128 stands for zero in the data rows.
What is the hidden score of each row? Scores go from 0 to 40, and 20 is about the middle. The score is a weighted sum of the row's numbers plus the product of two more (or one squared), each taken from its middle value.
144,135,149,145,142,143,138,146,139,145,144,142,135,148,142,145,136,146,146,138,142,142,135,143 ~ 20
110,73,121,99,80,94,170,133,84,100,92,159,71,136,84,102,76,128,125,74,88,93,75,105 ~ 17
137,132,141,139,138,135,133,136,135,138,136,135,128,142,138,137,131,142,140,131,136,138,134,137 ~ 19
147,138,150,148,144,146,140,150,148,147,142,143,138,152,146,147,138,149,152,144,148,148,142,151 ~ 19
148,139,149,146,143,148,140,151,145,147,145,143,137,150,145,149,138,151,150,139,146,146,139,149 ~ 19
144,134,146,142,139,142,143,146,139,144,140,148,134,152,143,144,131,147,147,134,140,144,138,147 ~ 16
148,153,143,152,155,150,117,140,152,146,147,124,146,134,152,149,149,141,139,151,154,148,154,147 ~ 20
116,152,121,139,143,139,76,114,146,135,150,89,155,109,143,131,155,119,118,151,133,135,150,127 ~ 19
129,91,132,115,103,111,168,139,102,113,103,163,86,142,103,116,92,141,136,93,111,109,96,124 ~ 20
151,149,140,148,154,144,115,133,148,147,137,119,151,132,152,143,144,135,136,148,158,146,150,144 ~ 24
155,144,154,154,146,150,147,158,151,155,151,152,143,159,152,154,142,157,157,145,151,152,143,152 ~ 24
75,158,89,113,134,118,27,76,138,118,144,30,163,63,133,109,161,76,81,152,105,120,153,98 ~ 17
137,161,126,143,154,144,89,122,152,143,146,98,158,118,151,140,156,124,125,157,149,145,156,137 ~ 20
153,156,142,153,160,153,112,137,155,151,148,120,155,138,152,150,155,142,141,154,158,153,156,149 ~ 19
145,128,156,146,138,145,160,162,140,146,143,163,130,161,141,152,130,156,160,132,141,143,133,149 ~ 23
151,153,143,149,153,152,115,140,155,149,145,123,151,134,152,147,150,137,141,155,155,152,152,146 ~ 18
124,98,131,118,103,117,157,140,107,118,116,154,99,142,111,122,102,138,136,99,107,114,102,123 ~ 19
116,100,138,122,106,115,163,146,109,120,130,161,101,149,115,124,105,145,145,102,103,116,106,124 ~ 26
148,150,145,148,150,149,125,141,151,145,148,131,148,139,146,147,148,139,144,151,153,150,151,147 ~ 19
153,144,157,151,149,151,146,155,150,152,151,151,144,155,152,154,144,156,158,147,155,153,148,153 ~ 21
158,152,147,153,158,152,121,142,153,146,143,131,150,143,154,149,149,145,143,152,156,151,153,153 ~ 19
125,160,111,134,151,136,57,100,148,134,138,68,161,96,148,125,158,104,104,159,144,137,157,125 ~ 17
56,156,69,102,128,107,22,55,134,104,142,9,165,33,121,94,162,53,57,151,97,108,153,85 ~ 21
132,112,145,132,119,128,161,153,122,131,133,160,116,153,122,135,116,149,150,117,122,126,121,137 ~ 24
118,100,136,119,104,121,160,145,110,121,123,157,103,146,112,124,104,141,142,104,108,117,103,123 ~ 18
145,134,152,148,139,145,154,157,140,150,148,158,135,156,141,148,134,159,155,133,138,144,136,150 ~ 22
30,163,19,72,118,80,25,0,122,72,104,2,169,0,109,56,166,0,2,156,86,85,151,47 ~ 2
80,33,95,64,42,64,178,117,42,64,61,165,34,118,50,76,41,107,107,34,56,58,39,81 ~ 21
77,154,87,117,131,115,25,73,138,117,141,26,162,61,129,108,157,75,79,151,107,118,152,97 ~ 18
152,143,148,146,150,146,132,141,148,149,146,134,143,141,147,147,139,148,146,145,150,151,143,150 ~ 21
146,138,150,145,142,147,137,147,142,144,142,146,137,147,144,147,138,149,152,140,143,145,139,146 ~ 18
133,168,109,136,155,140,48,93,153,134,129,58,165,82,150,124,163,97,96,164,150,141,159,123 ~ 15
121,108,140,126,114,124,156,146,116,125,131,154,108,149,121,129,112,142,144,110,114,121,112,130 ~ 23
155,148,149,153,152,153,135,150,153,151,149,139,146,152,152,153,147,152,152,149,153,154,148,153 ~ 20
151,151,145,151,154,149,119,141,152,148,149,128,152,139,152,152,148,142,140,151,155,150,151,148 ~ 22
147,135,151,149,139,146,149,157,140,145,146,152,135,154,144,146,135,153,155,133,144,145,137,147 ~ 26
157,151,155,156,156,156,131,147,153,156,153,137,150,150,156,153,150,151,148,154,160,157,153,155 ~ 19
130,74,119,100,91,95,179,129,79,98,74,164,62,140,85,106,71,127,124,74,108,93,73,114 ~ 16
143,130,149,140,134,141,150,153,133,141,144,153,132,155,136,143,129,150,155,130,138,139,134,146 ~ 26
142,164,138,151,160,151,92,128,161,151,155,103,164,126,157,147,165,131,131,165,153,154,164,143 ~ 19
36,157,66,104,122,107,28,51,136,105,153,10,173,30,123,90,167,55,54,153,80,106,160,76 ~ 27
63,11,67,35,12,34,177,93,11,36,20,152,15,99,17,44,13,83,77,8,33,30,9,54 ~ 32
106,83,129,108,93,106,164,144,93,108,112,163,88,143,95,116,94,137,134,88,92,106,90,115 ~ 11
144,159,129,147,156,145,87,120,152,145,142,96,159,116,151,140,155,123,125,159,156,149,157,138 ~ 20
155,143,154,155,147,151,148,156,147,151,149,151,141,157,150,152,144,157,155,141,151,148,144,154 ~ 26
149,135,155,149,143,152,154,157,146,153,151,157,136,159,145,152,138,156,158,138,146,147,138,152 ~ 22
148,140,150,150,145,146,136,151,144,147,149,145,138,149,147,150,138,150,148,143,146,146,143,151 ~ 21
122,115,147,134,120,133,152,156,127,136,147,154,120,154,130,138,126,149,154,122,114,132,123,137 ~ 18
152,152,142,148,154,148,114,135,151,148,146,120,153,135,153,146,149,139,136,150,154,149,153,148 ~ 21
152,156,145,151,159,151,113,137,154,153,150,121,152,137,156,149,154,140,139,159,157,152,154,148 ~ 20
123,158,121,136,150,140,69,108,149,138,147,81,158,104,148,130,159,116,110,154,140,139,154,127 ~ 14
144,137,148,141,141,143,139,147,142,143,141,145,133,150,140,143,134,149,151,139,142,143,137,145 ~ 16
152,141,150,146,145,149,139,147,144,148,147,143,142,149,147,149,143,153,152,143,147,149,143,148 ~ 19
130,107,141,126,112,124,163,149,116,126,122,163,108,149,119,132,109,148,143,110,120,130,110,135 ~ 15
94,151,106,126,137,130,49,98,143,128,152,64,156,89,135,119,158,100,102,149,116,126,154,112 ~ 13
146,141,151,149,146,147,137,152,149,149,145,144,141,150,148,148,141,151,153,141,150,148,141,150 ~ 23
135,118,149,140,127,137,160,158,128,139,139,164,120,158,129,140,123,157,153,123,129,132,125,143 ~ 20
141,124,149,140,131,141,155,156,132,141,140,157,125,157,136,145,127,153,155,125,136,139,130,146 ~ 20
140,153,129,138,149,143,94,122,147,143,142,103,153,120,148,137,151,125,123,153,150,142,150,137 ~ 14
118,160,127,140,150,142,72,118,155,141,153,84,165,108,150,138,162,120,119,159,139,143,161,131 ~ 15
147,137,159,147,140,146,153,159,145,147,148,156,136,157,145,149,135,160,161,138,143,149,136,152 ~ 22
146,154,139,152,154,149,111,135,150,147,145,117,152,131,150,144,152,138,137,150,150,150,151,146 ~ 22
147,138,150,143,144,148,139,151,147,146,148,144,140,149,146,147,141,151,153,140,146,147,142,144 ~ 21
146,141,146,147,145,146,140,148,144,148,147,148,139,152,147,148,139,151,151,140,148,148,143,150 ~ 19
140,133,139,139,137,140,131,139,137,138,137,134,130,139,135,140,132,136,140,136,139,137,134,140 ~ 18
132,159,118,135,155,142,69,106,152,138,140,80,159,105,151,133,157,112,110,160,147,141,157,129 ~ 16
146,147,137,142,149,141,109,131,145,140,138,119,144,132,148,140,143,130,131,148,150,143,147,138 ~ 18
151,136,156,152,142,151,155,162,148,151,154,156,138,159,145,151,140,159,160,142,148,150,141,155 ~ 25
123,100,139,122,109,122,163,148,111,122,125,161,102,150,116,129,107,144,144,101,111,121,106,134 ~ 21
142,128,152,140,131,143,157,160,137,142,145,157,129,159,140,146,129,158,156,131,137,141,131,146 ~ 21
155,143,152,150,148,151,143,155,149,154,151,148,143,152,149,150,140,150,153,146,151,153,143,153 ~ 21
159,168,144,156,165,159,104,137,165,157,155,111,164,135,167,155,162,140,137,168,168,159,165,149 ~ 19
129,57,97,78,74,81,174,109,61,78,41,152,42,119,67,81,50,104,101,55,106,78,53,101 ~ 19
52,161,77,110,129,113,31,63,143,111,155,15,177,42,130,104,172,60,63,158,93,116,160,86 ~ 25
137,124,144,137,133,138,148,150,131,138,140,150,127,148,135,141,131,148,148,125,133,135,131,143 ~ 22
98,40,95,68,48,64,179,113,45,65,46,159,33,117,53,73,38,105,105,35,72,59,39,84 ~ 30
151,144,147,149,147,151,135,146,146,146,145,140,144,147,148,145,142,150,148,143,148,149,145,147 ~ 20
160,157,151,157,157,155,128,149,158,154,151,131,150,149,160,154,151,149,149,153,159,158,154,152 ~ 20
156,149,152,157,153,154,136,151,153,156,151,140,149,151,152,152,146,151,153,152,155,155,150,155 ~ 22
144,133,152,145,140,141,151,156,139,146,145,155,134,158,144,151,133,156,152,134,142,145,137,149 ~ 21
159,150,140,147,153,146,121,132,148,145,127,123,143,133,148,142,140,135,136,148,162,148,142,144 ~ 20
155,162,111,137,159,136,75,100,149,133,113,77,148,97,146,130,149,106,103,158,171,142,151,132 ~ 18
162,159,137,151,163,152,110,133,157,152,142,117,152,131,155,145,152,135,138,156,166,152,155,148 ~ 23
145,141,147,149,145,146,137,149,143,146,144,142,137,147,143,145,139,148,147,142,148,148,141,146 ~ 19
0,0,0,0,0,0,177,30,0,0,0,136,7,36,0,0,0,12,14,0,0,0,0,0 ~ 19
150,143,151,144,143,150,136,151,148,148,148,143,141,151,147,151,143,153,151,146,152,149,144,148 ~ 14
154,150,154,152,155,154,135,155,153,155,154,141,146,152,154,152,152,156,153,153,154,155,150,154 ~ 17
130,116,144,136,124,132,154,152,124,131,135,158,119,150,127,136,118,150,152,118,125,132,124,137 ~ 22
144,132,146,141,139,141,143,148,142,144,144,147,134,151,142,146,134,148,147,136,141,141,136,146 ~ 21
157,155,144,151,159,151,112,134,155,151,140,119,153,136,157,146,151,137,136,155,163,151,154,148 ~ 20
146,152,136,141,154,145,104,129,150,146,141,111,150,129,150,144,151,129,130,153,153,148,150,142 ~ 18
110,69,114,93,80,88,171,127,76,92,81,161,66,136,79,98,70,122,123,70,94,87,70,104 ~ 21
42,160,59,99,127,106,30,44,137,98,144,8,175,23,124,92,170,44,50,157,86,104,156,75 ~ 32
144,135,144,143,141,142,133,143,137,142,139,139,137,144,138,141,138,146,143,139,141,142,138,142 ~ 16
99,69,118,92,75,92,170,135,79,99,94,163,66,138,83,105,74,128,129,71,80,87,73,106 ~ 10
153,158,148,151,156,152,113,141,155,153,153,121,157,140,159,148,154,141,146,159,162,152,158,150 ~ 21
133,153,130,146,150,142,94,125,152,142,145,104,155,123,148,137,153,128,126,149,143,145,153,137 ~ 21
147,154,136,143,152,146,108,131,151,144,140,116,149,130,145,142,149,132,134,150,153,144,150,138 ~ 16
152,145,155,154,153,152,142,153,153,151,151,149,145,152,150,157,145,154,158,147,152,155,149,152 ~ 23
143,135,148,147,141,145,138,146,143,146,143,144,138,150,142,146,137,148,148,136,141,143,138,145 ~ 21
119,77,122,106,88,103,174,138,88,101,95,164,78,139,90,109,80,132,134,81,97,98,81,112 ~ 24
150,145,157,156,151,153,146,158,152,153,154,152,143,158,153,154,145,158,156,145,150,155,146,155 ~ 23
138,128,144,141,133,140,146,152,132,142,140,148,124,148,138,141,127,148,145,131,137,139,128,143 ~ 18
152,144,147,148,150,148,131,144,147,147,145,136,145,144,145,147,142,145,144,145,152,146,145,148 ~ 21
139,128,149,146,133,141,151,154,135,145,143,157,130,153,137,148,130,155,157,131,136,141,131,145 ~ 24
142,132,146,144,138,143,141,148,140,140,141,146,133,150,140,145,133,148,146,134,139,140,134,142 ~ 20
149,143,150,149,151,148,134,147,148,148,148,140,142,148,147,148,141,152,149,142,150,148,143,147 ~ 23
128,106,140,126,113,127,162,149,116,129,124,158,107,149,118,132,112,143,143,110,120,121,114,133 ~ 17
59,2,58,24,3,16,169,83,0,23,6,146,3,88,6,33,1,70,70,1,20,20,0,44 ~ 21
148,137,149,143,139,144,136,145,142,147,143,140,137,146,143,146,139,147,147,139,145,145,139,144 ~ 17
153,149,148,150,152,148,125,140,151,149,145,131,149,144,150,148,146,144,141,149,156,154,149,151 ~ 17
132,111,140,129,120,127,157,149,122,131,132,157,111,150,123,133,112,147,145,112,123,126,115,133 ~ 23
150,141,148,146,145,147,138,150,146,150,148,145,143,149,146,150,140,153,151,141,150,149,144,149 ~ 20
151,141,153,151,145,147,142,154,149,151,151,148,143,153,150,150,142,153,153,143,149,149,143,151 ~ 24
146,147,138,143,147,141,115,131,142,140,137,119,145,132,142,141,144,132,133,143,150,144,145,139 ~ 17
88,75,122,101,79,95,159,139,86,103,112,158,79,137,89,108,84,130,133,76,78,90,82,105 ~ 16
151,140,152,151,147,148,141,150,144,149,148,144,139,150,146,152,141,152,152,141,149,148,141,149 ~ 24
124,110,146,130,113,128,162,154,118,129,137,162,112,159,122,136,114,150,151,112,115,127,118,135 ~ 21
33,0,30,0,0,0,177,65,0,0,0,144,5,72,0,10,0,50,49,0,0,0,0,17 ~ 37
147,140,149,146,142,146,140,146,141,146,145,144,137,149,147,148,137,149,147,141,148,146,139,147 ~ 20
146,137,144,142,140,146,140,149,142,145,146,146,136,149,141,147,136,147,148,137,144,145,140,146 ~ 18
163,165,111,137,161,139,66,92,151,135,107,69,152,93,146,126,152,98,99,161,177,144,151,131 ~ 14
148,145,144,148,148,147,125,140,143,148,143,130,144,140,148,148,145,142,144,146,152,146,146,144 ~ 21
147,143,147,148,146,149,131,145,146,148,144,138,140,145,149,151,143,147,146,144,147,146,145,145 ~ 19
159,139,155,153,146,149,151,156,146,153,144,154,137,159,148,157,139,158,155,140,151,153,141,152 ~ 21
131,103,140,128,114,121,167,148,114,125,119,166,104,153,118,128,107,148,147,106,120,121,106,133 ~ 24
96,166,73,113,146,120,25,54,144,111,124,12,165,42,134,102,161,60,57,157,127,120,157,92 ~ 18
140,127,150,141,130,140,153,155,136,141,143,156,126,154,136,145,129,151,153,129,133,137,130,145 ~ 20
160,145,157,160,152,155,145,160,155,155,153,153,146,160,158,159,147,159,159,150,156,154,151,158 ~ 26
140,157,136,145,154,150,100,130,151,147,147,108,154,126,152,143,153,130,132,154,149,149,154,140 ~ 16
112,90,132,114,91,109,166,147,101,115,121,166,92,149,104,121,95,140,140,92,97,108,96,118 ~ 20
140,127,150,141,127,137,155,156,134,139,142,156,124,159,133,145,127,154,154,129,133,139,129,146 ~ 19
150,138,157,151,146,151,149,156,146,152,151,153,139,157,147,149,141,157,156,140,149,149,143,152 ~ 23
132,113,140,132,122,132,159,152,125,134,134,157,112,152,127,138,118,146,150,118,125,129,119,138 ~ 22
65,31,96,64,36,58,174,121,40,62,68,162,33,120,46,73,42,104,109,35,40,56,40,73 ~ 16
157,147,159,155,151,157,141,155,153,156,155,147,147,155,152,155,147,157,153,152,153,153,149,156 ~ 16
147,141,147,148,146,145,136,150,144,146,142,141,139,149,144,145,138,149,146,141,145,146,141,146 ~ 19
144,143,143,144,144,144,131,143,142,145,145,135,140,144,142,145,139,144,145,143,146,144,141,143 ~ 19
146,137,148,147,142,146,137,148,146,144,143,142,141,147,141,149,141,147,145,141,147,147,141,147 ~ 18
136,157,138,146,154,147,96,128,153,144,150,105,158,124,151,142,155,128,129,156,147,147,159,142 ~ 16
153,145,149,148,148,147,135,149,150,150,147,139,144,149,148,148,143,151,148,145,148,148,144,151 ~ 20
57,9,68,34,15,38,172,92,12,35,26,150,13,100,20,46,13,86,83,8,30,31,9,52 ~ 26
153,142,158,153,147,152,148,157,146,152,152,151,143,159,150,153,141,156,155,143,149,151,144,157 ~ 23
139,128,147,142,130,137,149,151,134,140,139,154,126,152,135,143,127,149,150,127,133,136,131,139 ~ 20
117,87,127,109,92,105,164,136,97,106,103,157,84,140,95,116,89,132,132,86,97,105,90,115 ~ 17
156,146,155,154,149,152,143,155,152,154,152,148,145,157,149,156,146,158,152,146,150,154,148,156 ~ 18
111,50,103,81,67,75,173,116,59,76,54,157,42,122,63,86,52,110,107,53,86,73,50,92 ~ 13
145,136,156,148,142,148,145,157,141,149,146,154,138,155,142,151,138,154,155,141,144,149,141,148 ~ 15
159,147,157,154,153,159,136,153,154,155,152,144,146,150,156,155,149,154,155,151,157,155,151,157 ~ 18
123,158,124,138,149,139,73,115,151,140,149,85,160,108,146,132,158,115,118,157,143,143,153,131 ~ 17
149,140,149,145,145,147,141,151,147,146,146,145,139,151,146,150,140,151,149,140,144,145,142,150 ~ 20
16,0,15,0,0,0,175,43,0,0,0,139,7,53,0,0,0,34,29,0,0,0,0,0 ~ 26
152,143,155,151,150,154,144,155,149,153,151,150,145,156,151,154,145,158,157,145,152,149,144,153 ~ 21
148,138,148,145,144,144,138,147,144,144,144,141,136,146,146,146,138,147,149,141,145,145,139,147 ~ 23
141,140,148,146,141,145,137,148,141,144,141,140,136,149,145,142,138,146,146,137,142,145,139,148 ~ 18
150,140,148,149,146,147,138,149,143,145,147,144,139,150,147,148,140,151,149,140,147,147,140,151 ~ 24
145,136,148,144,139,144,136,145,144,146,142,140,139,146,141,144,135,142,146,137,141,143,137,144 ~ 19
135,146,146,150,149,150,126,146,151,149,160,134,150,148,148,150,149,147,147,148,141,149,148,147 ~ 22
112,52,92,74,63,68,169,106,52,71,43,151,39,112,57,77,45,101,102,46,85,69,47,88 ~ 18
143,135,149,145,139,144,142,149,141,146,146,146,134,152,142,145,135,153,152,136,144,146,139,148 ~ 19
152,145,153,150,150,154,141,153,148,153,152,144,143,152,152,151,144,154,154,145,153,152,147,153 ~ 21
113,165,112,133,153,138,47,99,151,132,144,63,165,89,145,128,161,98,103,159,142,139,160,124 ~ 15
144,130,155,144,136,145,161,160,135,146,144,161,128,161,139,149,130,159,156,129,138,141,132,148 ~ 20
70,29,91,59,35,53,174,110,37,58,58,158,30,115,36,69,36,107,104,29,41,54,32,74 ~ 21
6,3,28,0,0,0,180,58,0,0,0,147,13,63,0,1,0,42,42,3,0,0,0,2 ~ 25
138,123,148,141,131,140,154,155,134,138,140,154,124,152,135,143,127,149,151,129,133,138,130,142 ~ 21
132,125,145,138,130,134,147,152,131,137,143,152,128,152,134,144,129,147,149,127,122,133,128,142 ~ 21
150,144,149,149,148,151,137,148,149,149,149,143,145,149,151,148,140,152,151,146,150,150,145,151 ~ 22
155,154,146,154,155,152,125,139,152,153,148,131,150,141,154,149,150,141,145,156,154,153,151,152 ~ 23
143,158,123,138,153,140,86,116,146,136,130,95,150,109,148,136,151,118,116,154,153,145,151,133 ~ 18
151,157,141,153,155,154,113,137,157,152,151,122,156,140,155,147,155,144,142,159,157,155,154,149 ~ 18
147,141,151,151,144,148,141,150,145,150,145,148,139,152,146,148,138,151,152,143,148,144,143,147 ~ 20
106,90,131,113,94,110,162,145,100,114,124,164,97,147,103,121,101,141,141,92,92,107,97,117 ~ 19
151,143,159,152,150,153,144,159,147,152,152,151,143,157,147,153,144,155,154,143,149,150,146,157 ~ 18
119,71,120,98,84,91,177,134,79,97,82,165,65,138,84,104,71,126,123,70,99,94,72,109 ~ 18
145,134,141,140,142,142,132,144,141,141,139,137,134,140,143,144,137,145,145,137,141,140,136,144 ~ 22
147,144,147,150,148,149,138,151,146,148,146,143,140,151,149,150,143,149,151,144,147,147,143,149 ~ 23
150,141,146,150,147,149,135,143,145,146,146,140,141,149,146,147,141,150,147,142,146,146,144,144 ~ 20
147,156,134,146,153,146,105,130,151,146,142,112,150,128,151,142,152,133,136,151,153,148,151,142 ~ 21
144,144,150,150,148,152,129,149,150,152,151,138,146,147,147,151,146,147,146,150,150,151,146,147 ~ 15
148,149,137,144,152,145,111,134,150,143,140,118,146,133,150,145,148,136,136,147,154,146,148,140 ~ 22
142,147,137,142,149,143,111,131,147,142,144,118,145,131,148,140,145,134,131,145,147,141,145,139 ~ 21
166,153,146,155,160,155,128,140,151,152,141,134,148,142,155,152,146,145,145,153,166,152,151,152 ~ 22
127,125,153,141,126,140,152,159,135,139,150,160,127,157,134,144,132,156,154,127,125,136,130,143 ~ 18
150,147,146,148,151,150,130,147,152,150,145,135,148,145,147,150,147,149,143,149,150,154,147,152 ~ 15
142,156,136,150,151,151,100,128,155,147,150,111,157,125,150,144,153,134,132,155,153,149,153,144 ~ 19
77,10,64,34,19,27,174,83,9,33,5,147,8,93,16,42,9,77,74,8,42,28,8,54 ~ 22
103,78,124,102,83,99,168,139,87,102,109,162,77,141,90,108,85,136,134,78,84,99,84,109 ~ 22
152,152,147,150,155,152,123,143,151,148,145,131,148,141,153,151,147,142,144,151,153,149,150,147 ~ 20
51,168,23,85,132,89,25,0,129,85,101,2,170,0,113,67,164,5,8,157,99,94,155,53 ~ 4
80,43,101,72,54,70,172,121,53,73,73,161,44,124,60,84,50,115,115,45,56,67,51,83 ~ 16
153,132,145,146,138,143,147,146,134,142,134,150,127,150,137,142,131,146,145,134,148,140,132,147 ~ 21
139,126,152,137,131,136,153,155,133,138,142,156,123,154,131,141,129,154,154,124,134,136,127,143 ~ 21
152,142,157,153,149,156,148,156,150,152,152,153,143,157,154,157,144,158,157,144,150,153,145,157 ~ 22
130,117,145,133,123,133,155,152,126,134,137,157,119,153,126,140,121,151,152,120,125,128,120,135 ~ 20
151,148,150,152,154,152,136,150,150,152,151,141,148,148,150,151,147,150,151,147,154,151,147,152 ~ 24
152,152,143,149,153,149,118,137,153,148,145,123,152,139,151,147,148,143,141,152,160,150,152,151 ~ 19
155,144,157,157,150,153,143,156,151,154,152,146,145,159,153,152,144,153,154,147,153,152,148,153 ~ 23
145,128,145,140,132,140,144,146,137,140,135,145,129,147,137,140,130,144,144,132,141,139,131,142 ~ 19
143,154,124,140,150,136,92,115,146,139,129,96,148,114,144,134,147,120,118,154,147,141,147,133 ~ 20
140,135,143,139,138,138,136,144,137,138,137,137,130,146,139,141,135,141,144,134,140,141,135,141 ~ 18
152,151,143,149,153,151,119,134,150,153,144,123,148,139,153,146,150,140,140,152,156,151,150,148 ~ 18
151,139,159,149,146,151,151,159,146,154,151,155,137,159,147,156,141,160,160,141,150,152,143,154 ~ 18
53,165,33,85,128,92,26,7,128,87,107,1,165,0,115,69,163,10,13,157,105,94,153,58 ~ 18
131,98,139,117,108,116,172,145,109,121,112,166,97,151,109,124,97,141,141,100,116,117,100,130 ~ 19
147,133,155,145,140,145,149,153,138,145,144,151,138,157,141,150,136,154,155,137,142,145,136,146 ~ 19
153,146,154,157,151,151,140,155,158,152,150,146,146,154,152,155,144,155,151,147,154,154,150,155 ~ 22
153,148,147,149,152,151,132,147,152,152,147,137,145,145,150,148,147,148,147,150,155,151,148,154 ~ 19
152,146,154,151,147,151,145,156,147,151,151,153,140,157,148,156,142,156,156,146,151,152,145,155 ~ 17
111,159,119,133,150,139,61,108,147,136,151,75,162,102,147,128,162,109,111,157,132,139,155,123 ~ 15
153,142,151,150,146,150,142,154,147,148,149,145,141,151,146,150,140,147,150,141,150,147,142,151 ~ 24
64,160,31,88,131,91,19,7,122,86,97,0,159,0,111,68,157,15,14,150,108,93,145,62 ~ 25
45,10,76,38,13,33,170,103,15,40,45,156,16,105,23,51,17,87,89,11,17,32,15,56 ~ 17
126,65,104,88,79,83,170,115,70,86,55,151,54,118,72,90,59,109,109,65,101,86,62,101 ~ 15
154,147,157,155,152,156,140,153,152,156,152,144,145,157,153,155,144,155,158,147,158,155,148,153 ~ 19
142,138,147,147,141,144,136,146,145,142,143,141,138,149,142,146,140,145,143,139,147,141,140,145 ~ 21
162,147,160,157,154,156,149,161,158,160,156,155,148,164,158,159,149,159,165,150,158,157,152,160 ~ 25
145,137,148,146,143,145,140,148,141,146,145,145,141,150,144,144,140,149,152,138,145,145,140,147 ~ 24
154,148,158,158,153,155,140,154,153,151,155,148,147,157,154,153,146,157,155,153,156,154,148,158 ~ 23
125,153,122,134,143,137,76,113,146,138,144,87,155,108,144,131,154,116,115,151,138,138,151,128 ~ 13
151,141,153,152,147,149,140,149,149,148,148,144,143,150,149,145,141,150,150,144,149,150,141,150 ~ 25
122,41,90,68,58,62,176,100,41,60,23,150,28,110,46,68,33,96,92,39,91,59,36,81 ~ 27
155,157,132,145,159,145,99,122,148,141,135,108,150,122,149,138,148,124,125,154,162,145,151,142 ~ 19
151,138,152,153,146,152,141,152,144,150,148,144,140,155,149,149,143,152,153,144,148,148,145,150 ~ 21
65,13,76,43,23,38,171,98,21,44,31,150,14,99,29,52,18,89,85,14,34,38,17,59 ~ 12
153,148,151,150,152,151,128,147,153,149,149,134,147,146,150,149,145,150,149,150,154,152,149,151 ~ 19
131,126,150,143,133,138,148,157,136,142,147,153,131,152,143,144,132,153,150,133,133,140,133,142 ~ 22
153,144,154,150,150,151,142,153,148,150,151,144,142,152,150,152,144,154,155,146,150,150,145,152 ~ 22
140,129,146,141,138,140,142,151,134,144,140,144,132,147,138,142,132,148,145,134,138,140,136,143 ~ 16
162,154,151,155,161,153,132,149,154,155,146,138,151,148,159,156,149,149,150,155,164,154,153,156 ~ 26
138,118,149,137,125,135,158,153,130,136,135,157,119,153,130,142,123,152,150,121,130,136,122,141 ~ 19
33,5,44,3,0,3,180,75,0,5,0,150,13,80,0,18,0,61,58,1,1,3,0,26 ~ 37
118,125,144,134,126,136,137,148,133,135,149,143,128,146,131,138,132,144,148,128,115,133,127,136 ~ 16
141,163,129,146,160,146,81,118,160,145,146,91,159,112,151,139,160,121,121,162,154,147,159,139 ~ 19
149,153,149,150,155,153,118,142,154,150,148,127,152,143,153,147,149,144,140,152,159,152,152,150 ~ 16
152,142,155,154,148,152,144,154,147,149,152,147,142,155,152,150,143,158,156,144,149,150,143,154 ~ 26
144,141,147,149,145,145,134,144,141,141,141,142,135,146,144,144,138,148,147,139,144,145,139,147 ~ 20
133,109,146,133,118,131,164,155,124,129,134,165,111,156,125,137,115,151,149,114,125,130,115,138 ~ 22
151,149,145,151,150,146,129,146,149,150,149,135,145,145,151,150,145,147,147,144,151,151,146,150 ~ 25
87,173,68,110,148,113,32,49,145,109,124,10,174,31,136,98,171,50,52,165,123,120,160,91 ~ 31
126,160,131,144,148,144,86,123,153,143,156,98,160,119,154,139,160,130,127,158,140,145,160,137 ~ 17
100,156,112,131,143,134,49,103,151,132,156,64,165,90,145,124,163,102,107,156,125,132,156,119 ~ 15
108,168,106,130,151,137,40,95,154,134,150,52,170,84,149,127,169,97,97,163,134,134,164,118 ~ 15
120,97,132,117,105,115,158,140,103,111,113,154,95,140,107,118,101,136,134,96,104,111,98,123 ~ 21
127,150,123,134,147,133,88,116,144,135,138,96,150,111,142,133,147,118,120,146,140,138,146,132 ~ 23
118,162,119,138,149,141,66,116,150,140,154,80,167,101,146,134,162,117,117,160,133,141,160,130 ~ 12
156,145,157,153,151,156,140,153,150,155,153,149,148,158,153,153,145,157,155,145,153,153,149,154 ~ 20
148,145,144,150,147,147,126,138,146,147,144,134,144,140,147,146,144,143,144,146,151,144,145,146 ~ 23
143,132,149,141,137,141,147,149,140,145,143,149,132,155,141,144,134,151,152,134,139,141,136,147 ~ 20
159,158,152,158,163,158,129,150,158,155,155,134,158,151,161,159,154,152,150,158,163,158,161,159 ~ 19
159,146,157,154,150,158,145,158,153,155,154,153,143,161,153,156,145,161,158,144,154,154,148,156 ~ 19
145,146,149,149,150,152,129,150,152,149,155,136,150,148,151,153,150,150,149,147,147,151,149,149 ~ 20
137,119,147,136,130,136,156,150,130,135,136,158,119,155,129,144,123,151,152,123,130,134,125,140 ~ 19
143,140,138,142,146,142,121,135,140,142,139,124,140,137,145,140,140,137,137,142,143,144,141,140 ~ 20
154,143,155,154,146,149,146,157,149,154,151,150,140,157,150,152,141,155,158,144,150,150,144,153 ~ 24
174,161,145,157,160,152,123,137,154,153,135,123,150,141,155,148,149,140,139,157,179,158,153,157 ~ 17
141,136,142,142,143,137,131,143,139,141,140,136,134,143,142,142,139,141,143,140,140,141,139,143 ~ 24
151,144,153,150,146,151,141,157,147,151,147,147,141,154,147,152,142,154,153,143,150,150,140,153 ~ 17
152,154,117,139,155,135,82,102,143,134,115,87,146,101,141,130,144,110,108,152,162,138,145,132 ~ 21
137,133,155,148,136,146,143,156,143,146,156,149,140,157,147,149,138,154,156,138,135,145,141,148 ~ 23
